128 stands for zero in the data rows.
Here are some numbered points:
[102 112 101 119 176 174  75 139 159 160 101 137 167  95 145 151  80 117
 114 203 114  70 179 149 101 131 147 102 124 149 132 120 125  88 144 107
 117 111 123 167 125 151 163  94 153  93 128 109 134 171 151  95 148 113
 104  92  97  85 170 148 154 130 107 114 106 161 152 152 125 131 123 147
 138 116 115 128 147 119 184 137 111 124  96 137 118 103 128 114 133 160
 149 111 146 154 118 146 132 118 145 110 123  92 100 102 144 111 153 161
 202 141 111 151 178 132  87 127 118 126 114 106 128  96 136 103 134 159
  93 109] 0
[119 122 108 129 115  51 118 160 100  82  96 140  89 142 155 128 200 126
  63  94 118 141 160 130 101 125  40  97  69 140 110 119 127 136  91  97
 154 137 119  86  84 125 104 145 117 136 109 246  91 126 105  69  53  94
 148 116  77 200  88 136 129  99 107  94 153 183  87 169 101 120 132 181
  96 149 155 123 133 111 143 184 160 127 151 143 132 132 142  92 156 185
 141 108 115 169 145 151 118 142 101 170 133 120 108 118 146 172 197  67
  86 123 172  89 135 160 204  59 132  76 192 148 107 134 144 151  75  64
 158 131] 1
[137 118 118 128 160 108 177  89 146 187 153 150 121 146 155 115 116 130
 143 111 106 134  83 144 143 109 142 154 146 154 138 124 107 135 151 102
 131 135 127 143 136 115 171  94 163 128 128 149 117  87 127 150 177 143
  92 133  80 210 125 160 122  87 125 124  77 146 132 150 161 162 131 102
 181  94 160 119 145 165 103 101 126 132 145 128 131 148 112 132 129 107
 101 128 127 139 144 113 153 145 113 113  90 133 142 170 129 177 123 114
 146 151 107 127 128 131  81 146 123 135 134 126 129 170 124 146 103 142
 186 146] 2
[152 136 139 122 157 155 121 120 135 135 122  83 192 121  83 112  97 133
 179 178 165  92 131 133 125 108 127 133 145 126 110 153 103  96 139 137
  81 141 113 143 162 126 165 157 183 104 123 125 138 114 131  90  96 164
 122 128 119  91 160 139 143 163  90 117 151 140 159 125  90  83 105 150
 110 160 155 144 120 131 114 138 148 137 104 171 118 147 151 130  85 108
 136 132 121 153 119  89 147 124 143 150 149 168 155 147 100 123 163 126
 157 140 105 147 140 118 119 182 123 128 118 160 160  76 142  88 150 153
 155 113] 3
[130 125 141 124 132 102 148 108 109 126 137 123 147 149 131 116 135 140
 149 123 131 123 108 129 120 120 106 131 134 121 125 126 125 135 128 122
 128 128 120 126 133 128 127 146 149 132 116 167 120 105 125 111 115 134
 126 147 110 157 117 149 130 117 119 133 129 141 136 137 128 115 116 126
 113 129 147 139 122 136 100 136 150 137 136 139 115 156 139 118 129 120
 122 120 115 142 145 123 133 132 117 136 128 147 138 155 127 142 149 103
 124 132 122 114 131 119 121 118 115 133 142 150 134 135 141 123 108 121
 163 136] 4
[135 148 147 107  90 173 117 142  91  88 123  84 143 122  63  94 123 116
 143 130 165 127 124 126 118 150 133 115 151 121 118 143  87 141 121 130
  80 127 138 107 142 188 129 164 153 154 121 107 139 145 101 114  66 132
 138 163 179  73 146 107 119 160 147 177 186 131 161 109  93  79 113 165
  86 146 124 122  88 110 147 116 124 118 101 128 122 126 139 140 115 103
 140 148 168 125 137 100 167 126 131 148 153 180 172 130  97 111  89 125
  99 136 129 125 121 102 147 171 152 146 167 186 122  74 118 107 159 184
  98 140] 5
[145 135 139 140 108 101 142 131 110 136 132 135 114 136 135 129 135 123
 135 122 126 148 107 125 137 117 137 126 121 117 135 133 131 143 141 151
 131 136 139 120 113 128 110 161 131 127 143 120 143 119 128 145 122 139
 125 147 136 150 101 138 133 125 103 132 123 120 115 100 133 128 142 106
 121 144 129 138 125 136 109 136 134 121 144 118 145 136 117 130 131 105
 126 146 105 142 126 118 130 128 105 126 141 151 139 132 139 149 122 124
 128 113 134 136 110 114 134 137 116 141 146 134 125 130 118 149 108 109
 154 133] 6
[127 112 102 141 159  94 122 121 131 114 131 146 114 139 145 170 149 116
 110 120  88 104 148 116 107 107 121 113 114 148 125 106 147 135  98  90
 163 104 115 133 118 128 133  98 109 122 131 130 147 151 111  89  71  92
 123  97  96 133 123 150 149  95 136  97 106 167 113 169 119 156 136 129
 169 109 147 126 148 148 124 145 123 131 142 144 132 110 115 116 143 179
 145 105 113 184 126 129 102 149 113 105  96 103 112  95 158 174 154 152
 143 134 117 139 137 134  94  96 114  88 126 105 133 157 125 124  90 108
 118 126] 7
[145 124 139 159 148 150 170  87 130 150 155 148 132 139 114 135 110 150
 143 132  87 139 112 119 140  96 175 152 124 111 146 115 154 169 157 139
 128 104 103 141 168 118 108 109 129 108 136  67 155 107 124 198 134 142
 140 127 154 102 120 151 102 135 146 163 110 100 120 111 149 144 115  90
 162 110 148 127 113 158 103 109 124 142 118 142 141 123 119 145 103  86
 108 159 115 135 120 102 109 120 122  93 102 119 134 130 158 126  88 187
 145 114  91 127 107 117  66 142 134 151  91 118 127 138 108 120 152 138
 121 126] 8
[112 140 170  85 221 167 181  59  98 171 131  48 253 171 125  49  69 135
 199 233 131 105  59  73 194 130 161 186 239  26 125 200  91 181 190 129
  47 123 127 201 244 168 208 180 255 102 102 149 179  55 188 140 111 158
  68 201  59  97 228 165  97 127  88 168 124 109 219 165  70 131  25 164
 133 101 200 133 108 186 133  73 103 146  17 147  34 108 148 144  85  83
 101 164 122 120 159  95 158 150 166 128  42 228 158 162  79 130 141 156
 206 151  26 134 189 105  47 229 107 157 144 176 172 103 104  45 183 188
 184 136] 9
[130 124 134 126 119 124 142 113 128 121 128 122 143 139 114 138 128 120
 142 126 116 143 111 123 119 125 135 144 142 126 128 134 134 136 125 129
 142 110 108 144 145 126 131 128 136 124 123 121 135 110 123 134 133 136
 112 132 130 130 112 140 116 125 136 136 124 137 125 125 119 134 120 120
 131 120 137 122 129 128 120 117 142 124 129 127 127 134 135 126 131 118
 139 134 117 140 135 122 126 136 118 118 109 137 129 133 132 134 132 133
 136 128 113 127 128 116 117 132 116 129 123 126 113 141 134 119 129 123
 138 141] 10
[153 123 119 170 104 114 134  93 111 127 139 139 122 146 126 143 157 133
 147  83 101 166  96 121 134 122 160 120 102 107 126 123 159 156 143 150
 141 101 114 111 130 119  88 137  79 136 127  84 154 138 106 180  95 148
 163 112 163 103  93 108 107 117 154 153 138  82 107 101 167 146 148  85
 133 139 123 120 108 106 100 116 126 122 129 119 165 141 121 154 131 100
 130 147 112 141 125 126  94 110 130 110 143 116 163 119 173 145  88 180
 118 102 128 117 109 104 139 102 141 152 106 124  95 155 123 139 103 118
 115 125] 11
[146 114 117 169 147 190 132  97 168 123 120 140 152  91  83 150 120 131
 143 132  72  89 152 152  97  84 183 142 119 129 130 115 118 146 113  98
 145 102 126 163 158 124 174  61 106 109 110  73 151 178 140 127 127 113
  95 110 152  58 150 139 128  86 193 121 136 113 117 165 147 111 109  90
 156 105 114  73 160 104 125 124 113 124 138 158 116 117 122 159 106 114
 160 104 150 145 140 127 111 123 157 101 131  80 110 104 162  93  94 201
 176 146 110 170 112  83  79 154 122 151  96 107 140 107 148  99 136 153
 111 112] 12
[150 146 151 130  90 155 169 106 121  92 122 130 127 124 135 101 161 123
 150 108 108 156 114  94 123 144 163 113 144 115 141 121 165 158 127 111
 139  50 137 113 138 161 133 124 114 146 101  78 130 130 113 190 134 102
 125 130 156 110 143 123  96 115 162 199 141  77 118 122 139 162 137 130
 141 108 133  82 122 125  96  67  91 136 117  81 123  88  89 136 102 108
 135 142 149  92 120 158  96 112 141  94 119  89 149 125 138 120  65 173
 106 121 115 143  90 156 113 131 140 138 140 115 110 148 110 133 169 160
 118 141] 13
[133 124 124 131 127  88 104 118 113 139 128 122 150 141 122 120 133 137
 126 138 132 119 149 138 112 116 112  97 101 125 133 128 102 124 113 128
 132 155 122 109 140 126 125 144 144 119 105 156 115 114 110  94  83 129
 124 136 109 143 120 121 150 130  95 111 125 170 113 159 102 102 114 146
 104 148 142 146 118 129 111 160 167 141 124 162 135 139 135 111 138 146
 130 124 116 176 144 121 130 122 104 129 142 133 136 131 155 157 159 104
 111 130 132 130 141 113 135  93 113 102 138 149 138  97 168 104  73 103
 148 111] 14
[135 155 163 147 121  87 177  85 109 146 138 136 122 148 107  95 139 113
 135 114 137 162 103  87 158 136 158 137 157 120 115 144 140 156 125 130
 118 102 131 118 160 164  83 137 151 158 128  82 155 134 116 174  89 126
 148 134 180  97 120 127 124 126 140 155 136 105 155  98 117 134 127 106
 162 145 142 146  95 139 115 112 107 129 107 117 147 147 145 162 128 106
 128 160 129 128 125  91 119 131 119 115 133 143 148 130 139 144  54 150
 115 110 109 103 128 124 140 161 136 139 140 136 127 119 109 131 119 155
 127 116] 15
[126 118 102 139 144 102  94 104 137 130 124 144 124 128 141 136 160 108
  95 118  80  97 158 121 104 118 126  95 120 125 141  77 129 140  99 100
 171 102 115 122 117 121 119  87 108 124  93 128 140 157 121  95  65  98
 124 105 112 130 123 151 145 118 155 109 109 163 109 197 117 139 134 132
 143 101 123 117 162 158 124 130 150 119 155 135 161 104 130 143 124 183
 135 118 110 180 119 130  97 159 138 110  95  85 122 106 155 150 143 110
 126 119 135 127 151 129 120  66 108  91 123 103 124 163 159 131 105  88
 108 118] 16
[169 147 135 132  84  90 162 109 109 123 118 127 112 139 101 132 150 153
 146  81 141 140 119 156 105 127  87 117 127 129 134 111  98 143 138 126
 147 117 112 101 109 125  91 168 117 121 115 179 120 102 117 133 111 160
 130 137 156 172  69 133 143 119 136 139 151 135  98 133 158  89 127 106
 113 146 123 153  93 103 117 143 153 123 168 157 158 181 145 115 135 108
  94 114 106 135 161  89 120 124  90 146 164 151 149 168 153 166 125  84
 102 134 130 111  91 120 141 132 124 136 175 153 135 136 143 121  88  90
 158 144] 17
[145 155 145 128 100 189 119 116 148  89 148 107 137 103  63 143 132 132
 173 119 129 114 146 158  95 132 115 138 128 158 134 136 125 112 121 149
 105 124 143 137 126 122 134 139 112 126 139  93 129 147  91  90  92 153
 132 140 185  86 133 123 130 146 158 145 180 131 132 119 149  71 121 140
  98 154 116 127 110  75 122 136 161 128 165 125 136 168 123 120 116 108
 154 127 139 143 122 113 152 101 123 148 184 115 161 130 125  93 125 130
 115 141 149 141  90  96 130 145 129 143 155 162 129 109 152 106 139 151
 132 138] 18
Which two points above are nearest to each new point by angle? Their numbers follow each, nearest first.
[141 124 115 149 145 142  99 106 140 118  91 122 132 114  96 134 153 129
 119 128  81 101 146 125  90 109 164 103 120 129 125 119 149 125 112 117
 152  92 121 133 133 161 146  85 116 128 126  83 125 155 112 105  86 116
 128  93 125 115 135 129 126 115 134 128 149 143 113 138 117 134 124 125
 117  98 116 119 131 108 115 123 129 118 143 141 118 130 102 126 114 139
 157 116 117 181 140 137  96 121 151 103 132  74 131 113 150 137 159 135
 137 128 130 137 120 138 121  88 124 116 101 121 125 117 135 100 129 108
 107 130] 16 7
[129 115 143 130 131 170 148  80 183 105 136 139 124 129 121 156 173 100
 147 125  89  96 146 137  96 131 136 175 160 135 131 123 155 149 111 136
 153  65 129 145 144 144 148 101  91 109 148 135 128 155 116 112 117 106
  93 114 159 142 129 160 128  85 181 135 172 136 151 146 150 160 124 100
 136  80 110 133 142 120 118 112 135 106 185 115 100 139  99 150 126 116
 140  88 142 142 142 138 112 125 149 128  92  92 107 138 118  91 130 138
 116 161 116 159 120 127 114 114 130 151 132 104 122 178 131 108 161 122
 120 166] 12 13
[115 101 120 148 105 179  74 152 145 145 152 149 104 117 173 160  81 137
 156 131 159 143 122 151 115 119 148 135  99 162 148 140 129  60 152 174
 121 137 124 131 120  69 114 135 109 107 156 149 115  98 163 119 255 149
 144  94  74 181 130 112 145 160  88 106 117 122 125  97 201 140 116 107
 126 124 128 122 136 107  94 143 139 150 165 130 134 142 130 131 125  84
 129 111 100  62 126 161 102 123 134 140 181  90 110 131 109  90 174 103
 128 145 119 159  97 116 159 111 147 149 132 110 141 161 162 141 130 108
 145 124] 2 6
[112 123 132 127 103 141  97 151 150  73 122 138 104 109 122 140 167 139
 106 115 112 114 165 139  83 150  91 132  97 131 129 120 122 116  91 136
 144 112 127 107 116 138  99 100  90 147 125 147 118 160  91 101 110  91
 134 105 150 102 119 114 137 119 165 120 153 147 114 149 135 108 134 142
 100 122 125 107 142 102 143 148 127 121 147 125 119 119 132 103 141 142
 153  98 148 132 137 142 126 129 142 137 144  89 108 118 135 112 152 114
  96 143 156 117 131 123 151  95 120 111 127 127 113 142 149 139 138 115
 110 148] 1 16
[126 130 113 124 103 104 119 150 123 121 121 138 113 125 130 138 146 149
 107 114 134 131 141 142 113 136 107 114  96 141 134 119 130 117 114 119
 134 152 148 101  99 125 119 128 100 132 118 139 110 136 104 124 114 116
 143 117 147 166 110 108 135 109 119 112 124 138  96 127 123 126 147 126
 123 133 117 141 134 107 134 133 140 121 144 129 129 132 136 121 141 145
 135 124 119 126 134 124 132 122 106 132 142 120 116 125 131 142 132 111
 105 124 152 126 125 133 150 102 128 101 155 130 113 127 120 153 101 108
 130 117] 1 17
[135 125 120 117 124 148 123 102 160  97 135 115 134 108  86 136 156 128
 127 131 115  98 147 131  96 121 118 131 155 136 125 107 135 156 109 110
 125 100 145 156 142 158 143 113 124 135 132 109 134 169 117 112  92 115
 111 113 150  72 146 134 145 109 168 148 163 140 140 160  98 111 137 139
 137 102 123 122 128 122 145 124 123 124 148 134 125 102 118 131 136 148
 155 131 150 147 114 113 133 121 151 128 106 101 149 124 129 111 111 141
 129 138 128 128 141 128 105 120 127 120 133 120 129 125 125 106 140 153
 110 142] 12 18
[132 124  99 157 122  67 129 123 147 210 133 143 123 143 145 157  67 125
 122 128 141 113 108 142 142  94 135 108 107 158 148 118 126  90 141 160
 141 166 116 115 103  62 113 161 104  87 138 134 131 115 136 131 156 199
 163  88  79 185  94 136 166 136  79 117  85 139  86  96 161 136 143  79
 122 167 107 139 147 150 108 163 168 162 141 152 156 135 139  97 138 131
 137 150  79 160  99 112 122 121  88 126 155 137 129 133 149 144 173 126
 134 110 146 152 106 151 159 108  99 118 115 110 131 122 140 146  58  52
 134  95] 6 14
[149 140 150 132 126 136 177  89 135 116 148  93 163 161  98 106 156 130
 165 134 117 132  88 121 135 130 130 149 162 116 123 136 124 166 136 121
 109 104 115 153 163 125 146 143 171 117 117 134 147  93 116 144 122 139
 113 165 142 127 134 156 124 114 142 148 146 127 159 134 123 124 104 128
 140 113 172 154 124 136 104 118 132 109 132 143 105 151 110 149 106  90
 125 123 134 155 147  90 131 121 126 135  87 147 160 157 122 127 101 118
 136 140  75 124 127 109  93 152 129 139 140 139 134 126 133 110 137 136
 152 151] 9 10
[131 121 143 113 124 160 146 122 137 113 137 120 140 124 101 116 150 131
 135 122 120 120 122 112 122 141 127 135 154 110 131 128 127 149 128 115
 127 100 127 144 152 141 141 118 146 144 124 138 126 131 134 133 129 109
 102 136 131 102 149 126 116 122 155 138 150 120 155 146 122 130 107 143
 134 113 137 128 135 129 144 106 123 117 116 129 110 121 122 134 122 136
 125 117 148 121 135 122 135 128 145 129 108 133 128 143 121 115 112 126
 127 138 125 124 138 120 109 140 134 129 134 146 132 136 128 120 157 151
 123 150] 9 5
[118 115 103 128 161 125  90 130 138 129 134 123 125 119 124 143  99 109
 108 155 126 105 156 112 121 127 152 105 132 132 119 121 130 117 121 128
 124 126 125 148 118 140 121 116 116 118 122  92 152 151 131 125  95 113
 127  95 136  75 150 132 143 126 122 114 132 124 127 132  92 141 143 136
 133 132 119 128 130 131 155 132 113 131 117 144 146  98 127 137 127 159
 153 137 136 132 106 122 117 136 137 110 117 127 115 103 127 136 122 154
 138 121 120 130 144 128 122 119 130 119 111 122 133 116 120 126 138 138
  98 111] 0 7
[126 115 111 117 119 142  82 149 157 160 142 125 141 135 147 160  70 133
 130 161 143 101 136 168 123 132 109 135 137 152 136 143 123  65 136 141
 117 161 135 130 110 113 158 141 114  98 130 143 104 106 150  79 186 157
 129 129  83 154 140 122 148 153 101 101 101 159 102 124 141 120 125 133
 116 135 110 142 146 129 117 163 137 153 136 123 117 149 146 115 110 148
 119 111 124 112 128 150 148 119 127 147 149 117 108 129 122 120 180 114
 147 155 130 142 148 137 133 130 126 138 128  99 137 103 125 120 124 127
 146 101] 0 3
[114 134 136 115 126 124 123 127 115 137 118 121 137 134 133 101 126 127
 125 132 145 137 123 114 140 131 131 122 134 109 121 130 124 140 133 123
 114 131 132 136 129 141 133 135 157 127 121 148 136 122 149 136 139 119
 124 134 117 136 139 120 120 128 102 141 127 119 146 129 108 131 112 146
 143 126 137 136 121 142 131 121 113 125  95 129 120 116 126 134 135 124
 120 129 145 113 134 137 132 128 133 125 112 148 125 134 107 119 125 119
 134 119 124 129 150 143 124 134 133 123 137 142 132 121 110 129 129 137
 127 133] 9 5
[101 120 137  69 139 164 146 121 152  88 144 100 161 104  89 116 169 140
 127 145 126 105 126 110 126 158 101 170 185 102 136 126 119 174  96  79
 131  73 119 158 173 171 158  92 161 147 126 148 119 134 133 126 118  54
  66 136 130  84 173 146 111  90 171 154 166 113 206 166 109 142  90 164
 150  87 153 107 133 149 141  67 106 104  98 114  79  71 132 143 111 146
 119 121 176  94 146 108 152 141 180 133  69 132 128 140  88  84  68 103
 143 138 101 107 177 143 105 165 138 129 131 151 123 136 115 111 193 210
 112 161] 9 13
[133 117 114 129 167 131 131 121 133 182 133 130 157 151 161 121  75 148
 153 167 152  90  99 151 138 102 130 138 135 154 119 120  92  88 159 146
 109 164 128 143 143  93 158 142 173  94 128 157 103  80 150  85 179 190
 119 136  69 164 140 156 175 138  74 101 105 154 154 136 153 112 123 115
 112 139 141 157 141 150 102 158 160 161 119 169 123 157 148 125 116 112
 111 114 114 150 125 131 152 137 118 151 164 144 106 150 126 133 181 117
 169 142 103 145 129 132 101 171 114 132 125 125 163 116 152 132 110 111
 177 115] 3 4
[ 79 121 134  59 133  73 171 109 100  64 108 100 108 124 166  89 205 121
  60 106  84 117 123  69 151 177  71 124 169  90 129 142 140 196  68  40
 158  91 121 128 156 176 169 115 182 156  85 255 103 113 132 104 108  33
  69 149  81 152 133 138 100  57 156 124 115 154 144 207  81 182  73 208
 134  80 175 127 127 144 163  99  99  96 104 128  76  74 130 122 162 208
 116 108 137 124 174 148 150 170 164 138  39 148 128 129  95 155 156  41
 112 117 148  89 215 173 139  76 100  95 137 142 115 164 124 153 137 128
 141 188] 1 16
[103 130 137 101 140  95 141 130  91 142 121 109 152 128 147  88 108 125
 119 156 137 141 107 106 156 136 142 123 165  92 118 140 124 130 135 117
  97 145 128 119 121 154 151 142 190 142 118 159 127 112 151 149 147 111
 119 125 103 121 162  95 120 145 115 145 129 109 173 127 100 122  98 163
 157 113 149 129 131 135 132 120 105 139  77 117 113  91 135 137 126 149
 120 145 148 102 124 134 136 152 135 125  84 152 141 154  97 128 110 116
 137 129 121 112 154 133 125 142 144 133 122 146 148 126  95 153 127 156
 139 132] 9 5
[122 135 133 129 184 145 118 137 151 126 122 110 160 114 122  97 112 118
 123 150 114 112 160  94 152 127 171 129 170 118 124 141 146 179 127 105
 128  86 116 180 166 135 140 118 156 133 146  89 157 114 160 129 115 122
  88 113 111  74 175 132 118 146 109 141 131 128 157 136  98 162 107 145
 155 113 146 116 122 150 138  93 120 106  86 135 132  82 112 157 107 141
 136 135 145 139 130 131 131 135 176  97  83 151 141 128 143  99 115 167
 163 100  83 129 149 143  84 162 125 115 106  91 149 123 110 113 174 189
 132 103] 9 0
[123 127 134 122 135 117 162 128 145 130 146 144 118 111 132 108 111 123
 125 131 121 132 110 118 156 128 126 169 164 113 128 134 136 140 121 133
 123 118 132 148 146 131 115 160 139 137 115 134 138 113 155 144 158 118
 126 122 118 128 128 113 136 119 130 123 127 122 149 127 117 130 121 122
 144 119 127 128 139 126 132 110 116 132 133 109 127 114 137 123 119 142
 122 123 159 100 134 103 128 141 138 118 111 138 126 160 123 109 110 132
 143 116 118 142 131 149 122 177 133 141 135 123 138 123 115 137 148 138
 129 154] 9 15
[125 130 118 149 124 138 152  82 158 150 147 135 120 144 136 154 153 146
 136 106  68 113 117 137  97 124 152 166 128 135 141 127 161 142 133 126
 156 111 117 148 144 102 146 102 132 132 121 131 132 109 127 140 144 123
  70 124 122 170 122 153 134  97 146 117 109 145 117 136 165 135 105  76
 146  83 143 112 145 150  67 115 153 138 170 142 111 127 116 132 112 106
 124 105 110 157 141 118 125 124 125 129  96  87 114 142 150 161 148 125
 148 152 114 136 102 115 118  98  96 151 123 116 132 180 146  81 123 134
 151 150] 2 10
[ 79 132 120 110  80  52 153 189 101  39 117 131  49  92  99 103 236  99
  16  57  92 204 181  47 156 178 100  97 133 102 147 124 156 203  37  77
 193  65 153  85  65 200  28  92  43 218  95 120 158 233  80 181  56  10
 159  98 192  65  73  89  64  99 209 141 157 132 106 151  71 163 168 197
 133 121  84 110 125 114 213 123  50  86  84  46 136  22  97 130 189 233
 162 115 191  89 139 160  93 151 130  89  64 112 123  85  96 143  51 129
  47  67 161  73 126 180 193  64 186  45 138 123  78 182 102 195 150 144
  53 131] 13 16
[107 109 127 131 138 138 148 129 134 112 137 119 128 117 126 107 126 118
 108 126 126 132 133 100 142 145 132 133 158 116 140 136 121 154 120 119
 148 114 133 135 147 160 114 108 146 130 126 140 142 122 150 148 158 102
 105 132 119 107 138 124 130 111 146 140 129 127 167 143 115 150 107 123
 149 112 117 121 125 133 142 106  98 115 110 116 103 109 113 137 122 149
 129 127 153 109 121 131 128 142 145 106  94 133 118 145 112 122 110 132
 142 119 113 123 147 121 102 146 141 129 124 133 133 147 111 140 151 149
 129 135] 9 13
[140 117 104 160 129 120 112 119 152 148 137 144 107 122 128 154 109 128
 122 123 104 117 152 140 116 124 136 123 101 148 130  99 143 136 128 133
 139 130 124 133 119 109 112 111  79 112 140  93 141 155 122 136 138 141
 137  96 129 119 113 134 122 120 155 127 120 128 115 125 146 140 156  89
 151 119 112 122 145 128 121 129 144 131 154 133 148 137 110 134 132 114
 133 121 113 150 112 132 116 118 124 100 138  94 117 117 156 143 116 157
 125 115 126 150 126 115 112 114 130 126 113 100 122 153 133 145 114 109
 111 129] 11 12
[117 131 120 109 128 125 135 134 116 131 113 121 133 128 135 106 121 118
 127 140 151 143 121 109 152 144 132 125 152 106 127 137 143 144 121 117
 121 128 144 126 136 133 147 148 156 135 133 138 125 118 137 139 126 123
 129 135 111 114 149 126 113 133 112 137 124 128 150 127 106 139 114 142
 126 121 150 125 120 142 137 115 111 127  96 136 126 120 126 136 126 121
 122 137 134 110 118 131 121 129 142 111 106 138 134 138 117 123 119 132
 145 131 123 122 159 153 121 146 123 117 126 136 137 120 107 124 142 139
 129 139] 9 15
[132 120 144 131 125 136 137 132 124 121 135 148 107 127 137 142  91 140
 123 103 148 163 128 119 167 119 165 137 131 116 129 126 157 132 140 155
 128 139 129 121  96 119 107 113 107 146 151  62 139 127 133 176 160 137
 139 135 141 121 136 124 116 143 138 143 111  72 112  51 168 162 154 103
 143 152 111 120 114 110 129 104 110 112 108  99 134 130 125 128 115  98
 117 148 104  84 108 131 119 111 122 119 124 143 121 108 118 118  83 156
 128 112 126 119 112 134 146 152 140 157 124 111 111 144 111 163 138 136
 121 118] 11 8
[143 141 136 141  94 171  86 149 138 123 109 129 115 103 130 150 116 121
 136 116 143 138 145 160 121 137 138 111 100 136 122 134 132 102 133 139
 130 157 143 126 115 101 121 116  72 140 143  71 124 170 124 138 131 139
 146 110 168 102 103 120 116 155 126 143 162  99 109 103 147 113 149 109
 125 149  92 127 129 102 119 138 114 123 146 108 164 139 133 136 139 119
 132 123 137 114 112 149 121 109 124 138 170 123 131 112 116 109 119 140
 124 132 159 118 118 107 148 146 143 138 134 115 128 137 131 127 133 105
 107 132] 18 11
[116 114 106 151 139 126 122 119 161 183 142 137 110 111 157 150 109 127
 133 141 100 104 138 120 126 106 142 157 123 143 145 103 154 127 128 107
 171 111  80 121 132 102 123 113  96 121 149 136 130 104 176 138 200 121
 105 101  94 135 108 146 151 109 129 121  80 150 122 145 161 159 132  92
 155  79 110 116 166 154 116 127 129 155 139 106 145 122 119 158 117 143
 120 114 122  78 115 136 107  97 128 110  96 101  82 117 145 125 123 152
 151 120 111 153 139 121  96 114 111 135  91  66 149 169 124 161 131 111
 137 102] 2 7
[ 92 113 126 112 133 119 136 160 158 140 150 124  91 134 161 141 122 101
  86 132 131 139 110 111 158 141  95 149 153 133 101 127 142 126 103 137
 138 132 115 139 121 139 122 124 128 131 144 153 119 131 153 129 198 112
 121 113 100 142 127 139 141 117 109  98 104 143 141 119 131 146 128 104
 120 109 111 126 138 150 150 132 114 121 141 130 111 118 114 130 153 153
 112 121 146 101 121 124 139 129 128 133 101 134  88 150 119  99 128 127
 136 118 123 126 112 161 132 130 136 129 129 113 129 153  82 167 125 128
 154 148] 2 1
[127 129 163 126 129 165 192 162  91 175 167 137 116 171 170 134  89 148
 172 122 190 167  36 174 174 121  90 196 113 150 132 135  98  91 159 133
 103 179 137  85 115  97 144 155 161 149 153 171  96  42 172 145 255 188
 142 179  87 211 112 110 157 136  76 144  96  66 150  55 221 117 109  87
 111 165 152 130 120 122  76 133 148 112 141 111 112 169  87 101 116  53
  36 128 141  37 162 127 141 107 117 160 175 164  98 174 104  93 109  62
 115 139 110 117  81 135 129 185 123 153 139 122 151 134 149 169 111 138
 174 146] 2 6
[128 132 124 124 115 144 118 142 133 121 122 134 116 119 122 128 104 122
 118 132 138 140 120 123 122 141 121 123 122 135 125 137 129 115 132 152
 114 145 139 135 123 108 115 128 110 141 150 100 124 131 123 131 139 136
 135 115 145 115 132 111 122 141 117 139 130 116 126 112 133 125 137 128
 115 134 116 123 125 125 139 136 124 133 130 117 138 139 125 120 127 111
 132 142 127 117 115 121 136 120 124 127 151 127 128 129 129 108 108 137
 118 116 119 131 122 122 139 146 141 124 133 133 130 116 135 136 134 138
 109 118] 18 5
[138 124 137 122  86 124 159 139 136 109 153 141 103 131 129 128 163 125
 117  86 114 157 106 134 134 153  99 154 131 141 140 119 131 156 109 116
 138 128 144 113 115 132 116 132  96 153 128 159 115 124 125 155 139 104
 127 135 158 138 109 120 121 109 161 143 138 124 136 113 159 138 134 120
 135 122 117 124 125 121 126 126 120 100 155 120 123 142 124 136 135 121
 108 131 138 104 141 121 132 124 129 124 120 126 124 145 125 128 102 107
 100 127 154 110 113 125 131 135 138 134 138 131 111 150 120 160 129 128
 129 145] 17 13
[126 136 135 116 109 139 159 137 148 105 147 130 111 128 131 148 127 122
 117 123 125 147 122 146 123 150 115 137 148 124 135 138 156 127 118 141
 118 127 147 128 114 128 120 126 106 121 130 123 120 125 136 120 165 114
 105 131 131 135 118 124 122 121 162 134 110 125 134 118 153 118 143 113
 120 125 118 126 135 132 129 115 111 106 129 114 120 128 129 123 122 128
 124 123 130 106 126 129 139 125 123 136 123 112 106 132 113 125 115 133
 121 135 128 127 112 129 133 132 119 146 136 101 105 117 113 138 157 131
 141 147] 13 18
[ 98 128 132 107  89 124 141 154 129  75 120 136  92 116 111 128 188 131
 104  84 116 147 140 116 119 160  86 127 113 114 138 136 116 161  79 102
 142 110 140 100 109 161 102 117 104 170 126 163 111 154 102 125 103  77
 137 125 162 117 111 104 103 113 181 129 161 141 142 153 111 126 134 161
 107 122 117 130 119 100 158 134 112  96 135 108 124 114 116 118 164 171
 147 104 153 113 140 139 134 140 136 123 120 113 137 141 106 128 103  88
  72 125 162 112 132 144 159 100 126  97 157 135  92 139 123 142 141 125
 124 143] 1 5
[147 127 116 146 167 127 142 100 121 132 134 103 125 142 140 127 105 125
 131 138  96 155 121 131 124 105 208 127 166 109 125 119 168 174 148 128
 100  98 146 143 167 124 143 113 153 122 134  55 165 114 135 163 119 127
 121 149 139 123 140 132 110 141 138 133  88  84 109  95 127 149 145 107
 134 112 139 113 127 126  98  94 117  98 127 101 154 116 117 136 101  82
 136 148 122 134 137 140 107 123 128 107  95 133 148 111 149 139 108 174
 160 116 103 150 125 110 106 129 119 164 117 118  95 106  98 108 141 143
 113 127] 8 13
[150 147 147 117 103  76 159 101 119 131 148 113 125 135 106 126 159 145
 147 101 129 144 108 135 129 123 111 121 101 146 139 127 131 122 131 120
 143 145 120 110 127 120 114 157 117 144 139 156 123 115 107 116 111 145
 163 132 149 149  78 126 120 116 131 123 122 133 138 129 153 106 134 127
 112 152 139 148 114 130 102 135 154 116 155 151 144 162 136 111 125 117
 129 130 139 143 145 103 137 116 110 131 151 131 159 147 143 145 122 105
 104 112 143 103 101 131 148 119 129 126 153 142 122 120 141 135  85  95
 168 143] 17 4
[136 119 125 136 121 135 117 132 156 155 127 152 130 143 130 146 154 146
 132 120 133  85 106 129 132 128 122 124 128 152 122 110 117 140 136 132
 148 145 116 132 129 116 141 120 115 128 149 158 129 111 125 105 129 122
 141  92 109 127 118 127 145 124 137 115 122 140 130 126 146 123 167 128
 146 119 126 127 138 132 109 129 136 130 146 141 130 117 140 127 133 140
 134 116 118 131 117 113 138 111  96 135 128  98 111 138 149 149 143 108
 115 141 139 112 111 143 120 123 108 122 121 132 140 144 159 128 117 118
 133 147] 7 16
